One turning vector, and how many ticks it has turned
The counts run from 0 to 676.
[150 115 113 137 168 132 138 160 140 116 157 128  60  95 146 149 138 149
 135  92 128 109 113 121 125 110 156 129 170 162 147 129 161 148 113 115
 162  83] => 207
[152 107 133 121 147 163 135 148  67 103 106 145 149 146 115 160 139 178
 125  96 121 133 124 141 110 145 113 167 110 102 189 116 149 107  89 151
 122 131] => 360
[132 132 156 117 154 133 162  94 151 166 141  74 129 136  81 172 144 138
 132 142 144 118 141 168 177 101 132  79 143 111 101 128 128 100 101 158
  73 138] => 672
[118  99 120 142 126 178 124 109  94 117 164 147 123 140  91 183 155 150
 153 131 127 196 149 143 118 138 106 107 117 171 134 116 130 117  92 168
 119 143] => 601
[114 140  91 185 146  98 107 108  98 131  89 113  92 151 206 121 155 121
 123  95 134 134 123 142 105 108 156 125 138 108 140 181 145 133 159 138
  97 133] => 64
[210 153 122 146 113 129 104 136 104 124 157 101 156 179 135 132 135 135
 148 124 100 128  94  89 138 113 102 115 166 117 140 140 159 101 132  80
 147 151] => 293
[134 110 144  76  99 133 112  85 146 110  77 132 101 135  49 109 114 167
 119 103 115 134 113 138 128 131 128 115 130 155 158 127 151 148 126 174
 164 168] => 173
[101 102 129 133 121 148 124 111  88 160 135 122 138 154 121 138  95 146
 126  88 126 168 175 122 147 171 128 173 118 160 150  63 129 110  92 156
 121 139] => 187
[125 162 104  85  96 117 124 108  82 117 103  71 123 147 115 156 140 116
  61 104 101 120 139 128 114 112 101 166 136 102 155 104 151 165 111 127
 163 136] => 489
[141 111 162 132 109 121 125  74 126 132 159  93  81 149  83 155 120 110
 151 111 121 109 172 133 164  93 128 113 187 130 108 104 150 151 144 140
 140 138] => 505
[121 121  69 126 127 141  85 109 108 135  65 121  78 138 160 105 151 144
  80 119 132 112 108 122  69 154 164 107 123 124 146 163 138 160 126 153
 108 135] => 230
[103  89 117 140 106 101 180 109 148 130 126 109 147 151 113 101  95 111
 109 162 177 128 129 150 158 100 149 117 115  56 108 176  98  96 101  90
  81 148] => 665
[158 139 146 148  85 131  78 129 119 129 151 146 153 161 126  54 116 152
 123  98 113 190  94 110 139 148 149 134 138 106 161 167 139  96 140 136
 120 147] => 383
[145  82 120 130 120 115 100 106  81  88 130 133 136 145 106 145 131 131
 144  72 172 141 142 166 140  82  74 158  96 155 174 114 141 156  97 145
 136 136] => 22
[109 146 165 136 142 121 104 155 110 147 183 140  98 167 137 125 131  69
 130 124  83 103 125  93 159 138  97 151 144 165 118 162 163 171 132 144
 115 146] => 53
[ 94  91 127  99 147 171 158 128 147 152 146 127 131 144  88 124 149 121
 136 108 165  97 122 137 160 122 119 171 105 147 146 109  93 127  68 155
 100 140] => 17
[ 98 147 109 175 105 142 144 156 114 144 188  85  96 144 138 102 161 122
 106 109 121 163 106  79 140 140 161  87 168 138 111 116 134 128 122  97
 157  99] => 636
[ 88 119 130 117 115 129 156 100 148 100 112  95 136 124 129 163 112 148
  94 125 115 155 126 151 152  74 169  98 138  88 119 155 142 119 109 181
  85 137] => 416
[108  97  79 133 100  80 124 108 104 124 134 114  61 137 128  98 142 119
  80 116 181 135 152 160 124  99 173 126 129  87 143 129 121 159 122  98
 133 118] => 154
[135 153 128  94 123 121 141 130 169 169 126 177 102 171 139 127 152 110
  93 136 102  76 122  96 151 132 103 165 113 105 122 144  93 155 162 118
  85 150] => 144
[100 150 133 155  88 103 134 155 153 154 138 152  95 162 123 106 118  99
 107 176 136 107 133  91 147 142  76 134  99 116 109 195 115 146 150 106
  70 155] => 310
[186 104 138  97 124 122 123 128 115 160 120 116 107 155  88 128 141 109
 172 136 124  53 130 116 147 120 106 147 165 179 135 118 124 109 163 150
 129 161] => 520
[163 109 114 140 130 152 123 123 119 151 130 132 154 185 160 136 132 156
 152 118 120 169 151 144 134 154 117 179 114 126 123 109  92  74 129 113
  74 181] => 443
[155 172 117 108  82 119 110 144  70 104 120 130  83 145 124 137 163 161
 120 104  99 141  83 103 125 126 112 147 152 118 168 106 144 147 173 144
 157 133] => 135
[106 145 104 116 106 126 144 159 147 143 161 137  60 120 119 112 142 155
  93 105 145 201  89 114 138 121 163 113 117 150 112 100 133 146 107 111
 149 127] => 470
[ 91 106  79 146 144 125 146  85  86 112 114 110  67 147 116 149 182 117
  98  97 161 138 137 177 109  90 135 134 102 121 143 145 107 177 111  92
 152 136] => 659
[156 145 142  89 146 160 158 153 170 145 181 126 108 102 123 204 117 148
 121 100 129  99 110  76 147 100 142 141 157 135 146 126 144 133  94 149
 103 108] => 205
[ 63 126 110 148 125 123 113 157  97 136 178 125  66 139 170  99 138  94
 110 108 108 138 117 108 127 142 149 143 132 164 123 135 142 160 111 135
 141 121] => 56
[144 172 142 156 173 127  85 136 138 191 108 122  91 135 142  84 174 116
 125  96 126 127  83 112 121 134 164 108 142 168 131 141 133 109 151 151
 126 129] => 388
[133 136 102 136  61 104 112 105  72  92 102  71 154 148  98 114 140 113
  81 103 155 141 139 110 134 120 112 116 134  86 186 121 131 118 116 125
 156 119] => 323
[137 147 141 125 128 120 131 149 145 159 174  98 116 108 138 177 103 150
 107 117 147 124  87 100 159 126 146  84 122 114 113 130 169 139  94 184
  85 100] => 544
[127 117 119 180 108 101 115 153 106 107 161 117  75 124 154  74 125 150
 150  95 152 162 116 128 135 121 168  96 152 126 146 161 158 126 128 125
 119 110] => 380
[136  72 107 159 111 162 136 156 118  90 164 149 139 157 158 160 131 163
  96 112 135 169 162 118 120 162 121  94 129 101 123 110 154 127 114  99
  94  91] => 284
[173 127 160 113 139 125 113 163 109 112 156 115 138 138 113 151 129 133
 134  98 113 107 104 119 155 130 112  72 161 150 141 117 193 149 113 188
 128 102] => 38
[ 77 118 111 152 116 152 164 101 112 139 110  89  74 132  76  83 146 155
 132  97 159 127  98 141 124 123 187 100 143 129 142 121 126 120 133 158
 139 137] => 3
[161 141 140 149  92 116  77 139 147 146 129 141 124 163 137  61 111 143
 143  89 112 157  83 107 142 138 130 105 133 117 133 155 149 123 177 153
 120 157] => 384
[102 137  97 149 120 123 135  88 115 158 139  65 143 140 177 136 125  95
 127 136 147 114 137  99 133  84 149 150 170 123 134 170  96  90  95 122
 101 134] => 575
[ 74 122 125 130  78 178 170 103 118 128 147  87 110 127  69 107 131 163
 126 117 141 127 106 126 151 129 169 104 158 103 150 130 119 112 101 165
 119 140] => 2
[116  75 143 137  99  88 156  88 138 112 118 119 127 162 110 102 113 111
 118 152 157 106 154 154 169  95 112  87 118  69 121 167 117 155 136 117
  80 155] => 664
[119 120 110 112  83 172 115 113  84 111 113 101 141 152  90 158 161 125
 145 113 107 131 142 106 128 121  93 126 166 198 145  96 145 117 121 169
 171 142] => 263
[ 94 144  96 164 116 120 137 130 134 189 132 109  95 160 137  63 145  97
 106 126 156 137 113 115 140 143 127 135 105 127 117 151  92 135 131  82
 131 152] => 312
[ 78 124  88 127 130 148 172 103 103 131 145 112  84 137 104 147 175 108
  80 122 169 123 118 153 133  81 137 147 109 105 147 132  99 160  73 109
 125 122] => 658
[121 119 128 147 175 125 154  55 167 181 108  96  83 140 121 139 119 123
 130  94 121 133 158 149 143 109 152 140 160 137 112 118 112 128 147  76
 151 139] => 501
